In the data rows, the value 128 means zero.
Every row has a hidden score from 0 to 20. What is each row's score? 10 is about the middle. The score is a weighted sum of the row's numbers plus the product of two more (or one squared), each taken from its middle value.
[182 100 103  99 150 103 100 140  76 159  71 103 113 132 101  87 143  98 157 165 162  92 152 100] >> 12
[130 108 192 160 144 100 223 123 140 139 169 102 108 162 125 166 145 105 115 129  62 135  75 172] >> 11
[124 179  92  94  78 185 106 147 133 149 134 182 124 102 128 136  95 123 154 152 145 128 154  97] >> 11
[181 103 128 113 166 110 110 114  88 147  94  97 130 152  96  85 130 126 134 131 126  85 132 133] >> 11
[133 102 104 104 155  97 112  91 117  98 114 102 159 139 115 122 143 157  83 107 155 124 153 100] >> 9
[104  97 101 109 147  93 104  84 144  93 151 102 165 145 141 144 144 167  71  94 157 142 147 102] >> 9
[ 88  92 202 157 186 108 206 153 135 158 121  93 117 163 178 121 171 125 120 114  20 124  56 175] >> 6
[141 130 171 178  90 137 158 170 171 132 130 155 126 108 147 134 102 116 185 156 114 140  65 180] >> 12
[115 115 211 164 154 132 125 157 181 121 168  73 106 108 179 124 137 120 157 107 124 155  87 162] >> 15
[108 103 102 104 150 100  98  76 154  87 155 101 167 141 142 144 141 167  78  98 153 143 156 105] >> 10
[108 121 102 104 135 119  98  80 152  86 150 124 164 132 145 146 138 168  74  96 154 135 158 103] >> 10
[116 101 106 105 153 102 105  90 136  92 132  95 166 133 133 132 149 162  81 103 149 134 149  98] >> 10
[172 102 100 107 147 100 110 114  78 116  95 101 139 137 103  98 127 131 123 123 147 101 149 100] >> 10
[166 102 105 101 155  99 101 112 101 109 100 102 147 146 116 111 144 154 100 110 153 110 153 109] >> 11
[171 136 225 198 121 108 211 127 133 130 118 124 118 137 147  89 148 104 171 135 118 114  75 165] >> 7
[162 145 109 113 120 144  98 144  92 133  83 142  99 124 102  99 134 106 160 150 150  93 155 105] >> 11
[158 120 104 105 135 122 103 100  99 100 101 124 152 137 123 112 134 158  95  98 161 120 152 107] >> 9
[122 132 212 149 114 120 187 115 162 122 141 133 170 101 123 134 140 118 143 146 141 139  87 183] >> 13
[127 155 157 159  78 170 169 161 187 184 182 155 126 101 108 132 114  98 164 160 117 136  99 148] >> 9
[106 114 108 105 145 111 107  78 154  91 150 107 170 130 143 149 135 173  84  98 149 140 146 106] >> 10
[164 101 102 101 157 102 102 106  90 114  92 105 143 137 102  98 139 138 113 115 153 110 153 102] >> 10
[106 182 104 102  78 178 105 123 152 137 150 172 137  98 137 146 100 135 122 128 153 145 154 104] >> 10
[103 109 145 152 146 104 140 106 149  83 143 107 156 133 146 156 149 178  87 105 112 155 114 145] >> 11
[115 178 117 100  72 173 109 155 155 147 161 183 108  91 133 144  96 107 167 145 149 148 146 115] >> 12
[107  92 172 197 160 106 200 135 159 141 158 119 150 143 164 107 135 166 110 107  89 163  86 145] >> 1
[120 100 120 126 152 100 121  83 141  88 149 104 162 145 139 139 145 157  86  94 144 142 129 126] >> 9
[ 67 112 164 188 143 115 162 134 166 155 176 110  86  92 121 144 148  82 164 156  53 162  48 164] >> 10
[137 161 127 151  85 146 126 154 104 144 117 175 117 104 124 104 132 103 164 140 122 125 121 129] >> 10
[132 109 108 100 148 117 104  91 122  92 125 108 164 129 130 122 141 168  83 102 149 121 156 100] >> 10
[102 138  97 105 119 140  97  86 150  98 157 140 159 119 140 139 122 160  86  91 152 147 154 100] >> 9
[139 105 125 126 143 109 129  89  95  93 109 108 142 143 121 123 128 164  95 104 129 103 132 121] >> 8
[177 116 105 105 129 117 101 147  78 148  71 120 117 128  90  96 139 121 149 132 159  97 147  96] >> 10
[107 166 134 130  91 160 136 142 156 148 158 179 135  95 142 115  95 115 171 138 123 155 119 153] >> 9
[100 170 139 169 106 169 160 147 142 119 156 159 117 112 168 116 101  94 156 145  87 147  77 174] >> 8
[131 121 107 106 128 127 104  90 121  91 122 122 161 136 123 120 131 158  87 102 149 128 150 102] >> 9
[105 178 106 113  79 180 111 164 154 145 153 173 102  87 136 148  94 100 149 149 155 144 152 103] >> 12
[114 185 104 108  74 177 105 132 158 125 154 177 124  90 144 141  97 128 135 128 153 139 159 100] >> 10
[112 132 101 105 124 132 101  84 145  90 138 127 160 130 140 133 126 161  82  96 153 130 152  99] >> 8
[144 163 127 128 106 162 124 159  86 152  95 153 117 107 115  96 124 117 143 136 138 105 134 117] >> 10
[117 186 104 112  72 188 109 156 156 140 165 175 105 105 144 147  88 103 158 140 150 130 152 106] >> 12
[ 89 102 166 182 154  99 154 164 134 195 172 129 104  95 141  94 157 116 129 136  44 128  37 195] >> 8
[113 149 153 150 127 146 151  92 147 109 173 139 163 114 147 125 108 133 115 107  99 169 105 154] >> 9
[136 101 112 109 158 105 106  87 121  99 120 102 159 150 132 117 141 168  84  95 144 127 149 101] >> 8
[101 191 112 110  75 185 113 144 161 149 156 184  92 103 142 133  88 108 141 149 150 146 150 108] >> 9
[160  97 151 128 135  85 140 134  79 170  96  86  84 146  83  79 136 108 145 152  97 104  93 150] >> 9
[ 96  81 152 200 134 120 146 143 133 128 156  93 105 142 164 129 148 132 132 128  96 157  72 172] >> 10
[120 182 115 118  74 174 118 145 140 145 127 186 114 112 144 125 106  98 153 145 131 133 139 127] >> 11
[108 107 124 127 150 111 138  76 143  89 143 108 167 155 146 134 141 161  79 100 116 137 123 126] >> 7
[134 158 187 178 127 145 177 151 131 162 159 141 104 162 179 137 114 126 180 176  71  78  93 188] >> 6
[112 108 114 117 157  96 112  81 153  87 153 104 168 142 140 137 137 172  81  94 145 142 144 111] >> 9
[105 104 102 104 148 104 101  77 153  93 151 108 160 137 136 146 142 169  83  96 152 134 156 101] >> 10
[117 113 125 128 140 122 124  87 148  87 148 113 159 135 133 135 138 164  80  97 129 130 126 127] >> 10
[164 107 117 121 158 110 124 158  74 154  85 106 111 149  87  93 148 116 161 129 118  87 130 123] >> 11
[183 148  98  99 108 148 106 148  85 153  80 146 111 124  97 106 127 109 160 135 148  98 155 109] >> 10
[175  94 118 112 158 114 121 162  82 156  90  95 108 136  99  98 139 100 151 155 142  87 136 121] >> 12
[164 108 157 165 177  87 137 157  92 143  88  90 100 127  82 111 142  78 161 158  85 111 125 137] >> 15
[143 100 103 101 153 102 102  91 111  94 107 101 159 147 118 114 145 162  91 105 154 119 150 105] >> 9
[110 156 174 142  95 148 178 157 142 148  97 155  83 136 142 196 106  92 161 147 115 132  96 161] >> 13
[131 172 110 105  78 173  96 154 130 153 124 176 114  96 118 115  95 108 157 136 149 128 150  98] >> 11
[111 132 171 186 162 102 167 138 123 153 149  79 139  92 112 160 113 100 144 109  72 149  68 196] >> 16
[105  85 164 171 135 131 178 111 145 202 164 126  77 162 155 143 172 110 175  96  31 147  68 132] >> 8
[178 124 107 101 129 138  98 158  88 143  83 133  98 131  97 107 134 111 156 147 157  90 153 106] >> 12
[152 165 111 115  84 161 104 144 107 153 102 170 116 107 108 102 107 106 149 151 149 117 145 104] >> 10
[ 96 148 160 200 102 175 169 157 140 136 125 164 106 118 137 158 105  96 179 174 116 138 102 139] >> 6
[117 100 104 102 153 108 108  79 141  90 142 108 164 136 138 134 141 170  83  97 145 136 154 102] >> 9
[ 98 169 168 158  86 161 141 161 144 132 136 175  99 119 136 126  94 114 156 142 133 120 106 129] >> 6
[ 83 124 198 228 156  69 139 201 153 132 210 100  92 126 120 123 123  94 141 149 115 144  59 177] >> 14
[162 160  98 100  95 159 103 148  91 151 105 165 112 114 119 101 104 110 159 150 156 113 155 100] >> 10
[148 112 175 171 139 139 142 159 123 148 142 116 108 143 151 100 100  57 143 149  63 105  94 180] >> 14
[190 105 100  94 151 108  97 153  73 148  63 103 115 134 101  89 143 115 157 144 158  89 154 103] >> 12
[109 183 103  98  75 174 102 148 148 146 156 187 109  95 135 141  99 100 134 144 161 145 148 102] >> 10
[108 103 100 104 157 101  97  83 144  87 147  99 174 145 144 145 148 160  78  94 151 136 148 102] >> 10
[111 120 100 103 132 126 105  75 141  87 142 127 161 132 144 139 134 175  80  91 143 135 156 103] >> 8
[177 106  98  97 148 109 104 146  74 146  70  94 111 151  94  93 150 109 159 132 139  88 155 107] >> 12
[127 120 100 112 128 122 112  86 128  89 127 123 167 134 120 127 135 161  83  99 148 123 148 111] >> 9
[104 103 101 105 153 101 103  90 147  85 137 104 165 149 139 132 142 167  82  96 148 139 150 102] >> 9
[ 86 100 165 184 143 117 182 124 133 132 157 116 154 135 153 173 138 130 110 101 120 144  77 210] >> 7
[188  93  99 108 158  94 101 132  86 139  73 104 130 147  95 100 152 116 142 139 157 102 157 103] >> 11
[101 103 101 107 149 105 104  84 155  85 150 109 168 140 139 152 145 173  77  92 153 138 157 106] >> 10
[136 142 133 153 126 143 137 105 129  94 136 140 162 113 122 128 128 152  93  98 121 112 113 147] >> 13
[171 101 103 107 155 103 103 128  76 128  74 102 141 139 107  99 150 132 114 130 148  97 149 100] >> 11
[153  66 137 229 174 139 191 171 145 132 178 111  91 202 163 148 139 121 165 135  55 193  75 171] >> 9
[180 117 110  98 140 112  99 124  78 137  74 119 126 133  97  96 137 131 126 119 161  92 153 106] >> 10
[101 190 105  96  77 185  98 154 149 141 152 184 114  92 146 148 100 104 158 153 159 140 149 102] >> 12
[158  83 181 140 144 117 172 165  82 146  83  95 137 136 116 149 135 131 146 162 111  90  90 194] >> 13
[107 104 100 106 155  99 107  76 157  87 151  94 168 141 140 136 146 163  80  98 148 144 154 102] >> 9
[193  99 105 100 150 110 100 161  64 159  76 109 109 137  96 103 139 106 155 139 152 100 158 105] >> 14
[ 98 122 146 173 158 131 184 101 168 154 133 105 138 189 152 139 147 143 126 136  59 144  81 183] >> 7
[136 107 105 104 149 104  99  86 121  89 117 104 159 140 124 120 146 163  81 105 152 123 156 102] >> 10
[ 75 157 183 161 103 148 196 108 145 150 123 126 112  93 121 158 127 116 166 126 105 152  53 197] >> 13
[106 160 158 153  93 157 165 156 159 118 147 155 112 115 142 130  92 137 128 121  98 146  95 168] >> 9
[104 187 105 110  78 188 100 161 161 143 147 190 116 107 140 143  99 108 144 142 149 137 154 107] >> 12
[106  98 188 169 134  88 194 158 139 113 159 113 131 153 138 121 124  85 151 177  61 108  61 164] >> 8
[118 185  99 106  82 176  98 154 126 148 131 175 106  97 132 137 101  95 141 138 154 133 161 104] >> 12
[103 130 190 191 170 134 185 153 169 164 120 122 122 166 168 158 136 108 161  71  75 170  90 183] >> 9
[102 184 100 106  79 185 109 143 156 151 159 180 106  99 147 148  93  99 150 152 150 138 154  98] >> 11
[155 124 156 162 136 109 154 150 104  74 114 130 107 150 105 123 148  85 151 120 110 140  94 161] >> 12
[185 137 105 105 127 133 109 147  74 141  82 139 106 129  97 113 122 107 156 137 145 100 152 102] >> 12
[155  96 149 150 162 101 151 120 101 124 114 104 146 141 116  96 154 142 101 139 110 105 106 143] >> 9
[101 104 157 158 169  96 165 113 138 108 131  96 157 120 153 151 140 145  93 109 101 133  96 158] >> 9
[123 108 106 102 152 106 109  88 141  92 139 104 160 143 136 128 138 170  80  86 147 136 147 109] >> 9
[141 171 145 154  80 168 137 168 113 174 139 166  99 103 142 133  96  92 117 156 115 112 127 137] >> 11
[165  96 105 107 156 101 107 115  95 113  82 106 143 142 108 103 136 145 117 120 157 104 150 102] >> 10
[ 97 182 101 107  73 186 108 148 146 144 160 186 102 108 145 127 105  99 146 149 157 153 152 114] >> 10
[121 102 106  99 150 101 107  83 144  83 141  99 168 141 131 126 143 165  85  99 160 124 157 103] >> 9
[102 106  99 104 147  98 104  73 156  84 150 104 164 138 137 143 141 170  76  92 154 142 152 101] >> 9
[ 81  92 162 220 131  94 192 142 108 132 130  70 119 159 138 132 163  78 176  90  84 158  74 157] >> 5
[111 100 119 122 153  99 125  95 156  96 161 102 165 142 143 143 143 171  75  94 131 140 135 122] >> 9
[110 135 102  94 127 136 101  90 152  87 154 131 166 126 142 139 123 173  85  94 155 146 155 103] >> 9
[121  99 102 104 157 110 103  80 137  94 136 101 171 146 139 134 141 167  81  95 156 126 149 101] >> 9
[103 185 131 129  84 165 140 147 146 145 155 173  80  96 146 138  98 109 153 138 113 148 129 135] >> 9
[104 186 101 101  65 183  99 154 152 139 154 181 103  93 140 141  99 115 157 157 150 136 151 113] >> 12
[113 109 104 106 148 105 103  87 153  83 154 106 166 144 138 146 134 169  78  90 149 145 153 105] >> 10
[ 83 186 132 136  77 187 130 161 153 131 153 177 115  92 132 170 107 101 141 140 127 136 131 124] >> 13
[149 108 109  99 146 108 114  96 110  91 105 110 152 141 113 106 141 163  88 108 148 122 156 108] >> 9
[116 105 102 107 154  99 101  84 138  88 137 101 164 139 135 133 149 172  80 100 150 139 155 108] >> 10
[105 133 188 137 111 153 192 144 130 166 124 150 109  86 167 177 152  74 120 145  74 143  60 155] >> 13
[181 113  99 101 144 121  99 136  69 126  77 119 129 131 103  91 144 123 130 130 147  97 155 102] >> 11
[ 99 100 108 110 150 105 110  85 156  91 154 100 170 137 142 142 143 172  75  93 147 143 144 111] >> 9
[ 86 103 230 160 142 107 165  95 141 207 140 122 119 128 132 142 146 111 174 183  67 224  75 173] >> 11
[101  98 174 169 130 101 172  66 156 116 147  98 154 155 131 141 154 168  98  93  98 157  85 153] >> 10
[109 181 125 109  77 172 124 130 143 126 142 171 123  89 131 145  91 127 141 137 134 144 135 120] >> 12
[104 143 179 173 125 116 201 163 177 147 141 138 105 137 138 153 114 104 152 166 110 126  62 163] >> 8
[102 107 115 112 148 103 114  91 163  82 154 105 165 148 137 147 147 166  81  97 133 143 138 114] >> 10
[ 97 184 105 105  70 188 108 156 151 143 154 189 104  99 145 144  94 109 150 152 151 139 143 103] >> 11
[123 185 100 110  74 171 105 143 143 150 129 187 103  98 123 135  94 101 150 147 157 131 147 102] >> 9
[111  99 104 101 153 103 101  82 146  85 147 101 163 149 134 139 143 169  76  90 147 138 153  99] >> 9
[116 131 133 133 138 115 133  91 152  94 156 121 162 124 136 140 130 165  79 103 127 136 130 132] >> 10
[130 126 162 139 149 103 172 161 137 149 136  91 128 155 191 144 174 139 141  98  87 120  60 188] >> 9
[129 180 104 111  74 174 105 157 123 162 130 173 102 102 128 126 102 106 160 140 145 124 147  96] >> 10
[ 97 102 104 107 158 102 102  75 150  85 155 102 164 139 138 142 146 171  82  99 145 148 152 107] >> 9
[114 133 105 103 123 137 104  86 139  92 141 132 159 125 141 140 130 166  78  96 150 128 150 109] >> 9
[166 141 117 114 121 138 105 145  79 148  83 139 117 112 106  99 126 113 152 137 156 104 150 102] >> 11
[144 136 153 157 128 146 163 151 100 145  94 131 143 118 108 113  97  74 164 141 111 101 106 161] >> 6
[181 129 121 125 122 132 124 150  77 143  73 128 114 115 100  92 117  98 142 144 143  95 144 128] >> 11
[149 103 174 194 129 102 197  93 169 135 107  80 120 157 111 132 140 101 147 150  59 148  65 197] >> 4
[105 184 107 105  73 185 104 154 156 154 156 185 109  96 144 139 102 105 158 143 146 140 155 102] >> 11
[142  88 163 137 166 109 179 145  89 167  87 104 118 141  98 152 115  91 160 151 116  98 107 142] >> 9
[123 178  98 113  74 179 103 136 138 133 149 175 124 105 131 136 112 134 132 129 154 147 154 104] >> 10
[ 96 101 128 115 161 102 111  91 143  89 150  98 163 138 132 142 149 164  84  86 143 146 131 134] >> 10
[187 122 139 121 143 125 132 145  75 148  81 117  86 119  99  84 132 109 154 150 135  78 126 132] >> 10
[147 104 150 156 143  92 154 146  80 139  77  99  90 130 105  95 148  90 148 127 120  67  99 139] >> 9
[ 89  99 160 155 143 125 214 159 130 169 110 122  89 129 172 153 191  99 159 164  96 104  46 195] >> 2
[ 86  71 171 151 152 152 155 134 123 146 135 110  83 151 101 150 165  91 152 160  98 155  77 185] >> 15
[185 100 105 102 147 112 103 159  79 145  70 110 108 148  94  87 134 109 151 139 143  97 158 101] >> 12
[115 102 111 104 158 107 102  80 145  82 146 105 165 138 133 131 146 166  79  97 150 142 151  99] >> 9
[122 183 104 109  78 176  98 148 132 144 133 188 111  94 133 124  91 117 162 149 158 122 150 101] >> 10
[113 169 127 130  90 164 126 132 150 115 148 182 120  97 149 145  97 138 111 112 141 166 121 125] >> 10
[181  97 105 109 162 103 101 161  68 149  62 107 119 147  94  86 133  99 155 149 155  81 150 104] >> 14
[111 103 114 118 152 108 116  83 149  85 155 103 162 137 137 153 137 163  76  84 147 137 142 112] >> 10
[102  99 119 110 151 104 115  82 151  89 150 103 164 138 133 145 149 167  76  91 137 135 144 110] >> 10
[173 133 102 105 130 134 102 152  78 162  75 130 108 122 101  87 119 105 153 150 140  97 159 111] >> 12
[100 170 100 105  97 162 107 105 150 117 150 162 151 109 139 137 112 145 105 111 161 141 151 101] >> 8
[111 139 105 102 115 145  94  92 149  94 151 140 154 123 136 140 117 160  79 107 147 145 158 107] >> 10
[120 185 111 101  70 186 104 149 160 139 152 177 107  94 136 140  93 113 137 136 145 142 157 101] >> 11
[135 121 176 154 142 160 168 134 134  91 125 137 116 117 133 159 133  77 130 158  77 106  56 193] >> 18
[151 103 104 107 148  96 106  99  98  97 107 102 153 142 112 112 148 154  93 103 151 113 153 108] >> 10
[ 96 162 143 139 104 162 165 145 172 117 150 172 109  94 126 172 125 119 145 128 122 134 111 149] >> 11
[167 103 103 115 159  94 104 153  74 137  78 102 108 149  95 104 138 110 159 149 151 100 159 101] >> 14
[104 100 111 110 156 104 117  78 153  87 152 101 169 139 140 142 149 169  68  89 140 144 140 112] >> 9
[171 108 117 126 161 105 113 151  77 142  79 105 103 134  82  92 142 120 156 147 145  94 142 119] >> 11
[ 94 110 186 226 143  90 189 101 159 137 156 102 114 152 131 126 147 110 177 182  81 124  99 186] >> 6
[109 183  99  97  75 176 103 160 149 140 156 185 105  91 145 146  96 107 158 140 146 143 149  98] >> 11
[125 102 165 154 153 104 158 112 148 119 158  98 154 129 117 139 143 138 110 119  89 148  98 159] >> 14
[140 139 185 205 144 143 175 150 128 137 106  83  99 149 168  92 127 115 123 126  58  99  74 188] >> 9
[179  97 120 113 160  98 114 140  73 130  84 104 130 147  97  99 147 121 143 128 140  95 143 109] >> 12
[148 109 103 103 146 105 103  95 110  98 113 111 155 140 117 113 146 157  88 105 147 110 151 100] >> 9
[152 106 121 120 148  96 123  93 106  96 108  99 161 153 118 110 138 155  94  97 140 111 141 118] >> 8
[113 182  95 111  67 182 100 150 147 144 143 183 112  95 147 141  94 110 148 137 157 142 150 105] >> 11
[111 183 107 104  74 181  99 160 143 156 155 177  97  95 138 138 100 106 151 153 146 156 152 101] >> 12
[133 178 123 133  85 171 140 146 122 160 134 179 125  90 125 133 106 105 154 136 136 135 120 127] >> 10
[106 177 102  96  73 183  96 150 154 151 156 187 102  99 143 152  98 104 165 145 151 143 157 103] >> 12
[183 106 116 117 154 102 109 151  68 141  69 105 105 155 105  96 145 110 155 140 130  86 154 119] >> 14
[106 101 107 105 154  99 103  81 153  91 151 107 158 139 142 148 142 165  77  98 151 135 157 101] >> 10
[151 164  99 107  87 169 103 155 106 163 112 172 110 101 117 111 102 106 160 153 150 118 151 100] >> 10
[188 111 103 101 143 105  95 154  67 153  67 108 109 141  95  90 130 100 160 141 149  94 154 102] >> 14
[126 183 154 130  83 164 149 142 162 157 166 173  86 118 138 130 101 111 151 157 121 140 114 137] >> 8
[ 96  96 176 198 170  88 193 169 118 145 162  96 111 185 172 170 175 129 163 223  97 163  98 182] >> 11
[120 188 111 122  73 181 112 164 140 146 135 178 106  87 141 125  99 111 163 133 148 130 155 110] >> 10
[ 98 183 105 106  71 187 101 150 151 158 157 196 103  95 142 146  95 105 152 144 151 152 152 101] >> 11
[172 102 135 141 147 101 157 162  85 146  99 102 116 125 122 101 138 142 145 131 103  97 109 158] >> 10
[ 99 108 190 184 167  82 161 168 155 140 144  91 117 157  99 175 128 132 157 150  68 128  68 185] >> 15
[180 103  95 104 158  93 102 165  73 147  65 107 114 132  95  83 144 101 150 144 148  86 154 106] >> 14
[ 90 105 186 231 152 110 201 108 111 149 144 110 118 139 154 167 115 110 158 146  65 202  58 193] >> 3
[163 151 110 127  95 150 111 161 100 147  94 149 105  87 109 103 115 101 155 133 154 112 136 119] >> 9
[117 162 147 134  87 162 129 166 100 153 117 153 108 105 119 157 129 101 154 163  98 105 117 164] >> 16
[115 183 107 110  78 180 104 161 147 147 152 184 115 101 139 141 105 105 154 143 146 148 156 103] >> 12
[117 104 106 110 156  99 105  81 150  87 148 105 158 137 144 136 142 163  74  94 142 137 145 110] >> 9
[129 114 183 191 160  65 203 156 149 117 131 100 103 147 147 156 134  88 169 145  57 132  72 193] >> 15
[108 172 150 124  86 172 145 162 147 140 137 174  93 104 142 152 106 101 149 141 116 153 128 151] >> 12
[159 165 123 104  88 167 122 157 100 163 113 165 100 101 119 108 101 114 152 147 133 135 133 112] >> 11
[103 104  98 100 155 103 104  85 151  87 144 102 166 144 139 149 145 172  86  97 148 144 154 103] >> 10
[139 111 149 205 142 133 177 131  84 138 130 122 122 146 163 111 131  99 141 132  97 123  91 172] >> 3
[111 120 105 107 135 116 104  82 154  87 154 122 164 128 145 147 133 159  83  96 141 143 152 105] >> 10
[115 187 110 108  72 181 102 152 151 151 157 191 118  97 142 137  94 110 155 146 152 142 149 105] >> 11
[101 144 104 115 104 147 106  91 145  92 158 145 161 114 136 145 120 161  94 106 147 145 146 106] >> 10
[157 137  97 109 116 131 106 132  87 132  86 132 129 125 107  97 120 118 126 128 155 105 155 102] >> 9
[107 106 115 130 155 102 123  80 149  90 156 104 167 143 146 146 140 174  76 102 133 134 138 115] >> 8
[180 106 101 112 156 111 106 152  73 152  91 101  99 133  96  90 150 111 154 133 160  90 156 101] >> 10
[110 102 101  98 156 101 109  85 153  86 156 104 158 140 140 152 145 163  74  94 146 142 150 104] >> 10
[176 139 107 116 122 136 109 155  76 162  79 141 108 117 104 100 114 118 151 148 132 112 145 111] >> 11
[113 144 107  99 107 141 103 102 146  94 146 144 149 112 140 138 120 155  95 103 148 129 155 101] >> 10
[182 111 110 104 147 103 106 147  82 146  79 110 110 150  96  74 139 110 152 148 156  86 149 100] >> 10
[112  99 133 140 153 110 135  86 141  85 132  97 156 129 135 127 152 171  77  98 123 127 119 142] >> 9
[106 101 106 101 154  99 106  78 151  85 152  99 169 136 144 145 144 171  81  95 144 145 150 105] >> 10
[105 191 106 118  75 179 111 147 153 149 151 186 109 103 146 143  95 110 158 139 143 143 147  98] >> 10
[184 101 106  99 150 105 108 155  69 145  67  97 115 139 100  79 142  98 148 146 166 100 159 104] >> 13
[116 102 105 105 153 104 103  76 145  90 157 101 164 143 147 145 136 162  72  97 149 140 157 107] >> 10
[121 103 156 144 167  90 142  91 154  84 151 109 158 139 133 148 142 158  97  95 105 140 108 135] >> 12
[175 101 100 102 159 103 100 130  74 132  71 109 124 148  89  99 138 119 132 134 147 101 155 100] >> 11
[138 181 101 101  72 179 112 151 115 152 116 179 114 103 118 126 107 102 153 141 165 123 153 104] >> 10
[ 91 105 161 154 156  92 153  88 161 108 139 128 127 146 149 139 122 161 129 112  91 175  91 171] >> 8
[119 122 114 112 136 118 114  93 129  85 138 126 162 135 130 124 135 165  86  95 138 138 137 111] >> 9
[102 182  94 111  72 186 104 156 155 143 156 186 104  96 144 137  98 103 157 154 153 142 157 101] >> 11
[103 183 102  98  81 177 105 150 149 144 146 189 117 112 141 141  97 114 148 141 157 136 154 105] >> 11
[105 128 106  99 130 134 109  87 153  91 148 128 160 128 141 141 130 164  88  88 152 146 154 107] >> 9
[114 107 203 164 156 117 192 137 103 109 146 108 131 144 189 128 182 125 138 120  54 172  69 183] >> 10
[100 161 108 106  89 166 101 101 153 111 158 162 152 111 137 142 109 153 102 107 150 145 158 105] >> 9
[115 107 192 214 119 142 155 106 196 194 160 104  78 154 133 156 128 130 127 148  58 144  76 217] >> 13
[192  95  97 108 153 107 100 146  68 152  71  97 117 143  92  92 142 113 158 149 154  90 156 107] >> 12
[168  94 167 172 166  74 161 169  98 157  77 101 121 141 121  87 138  98 136 147  78  81  95 158] >> 13
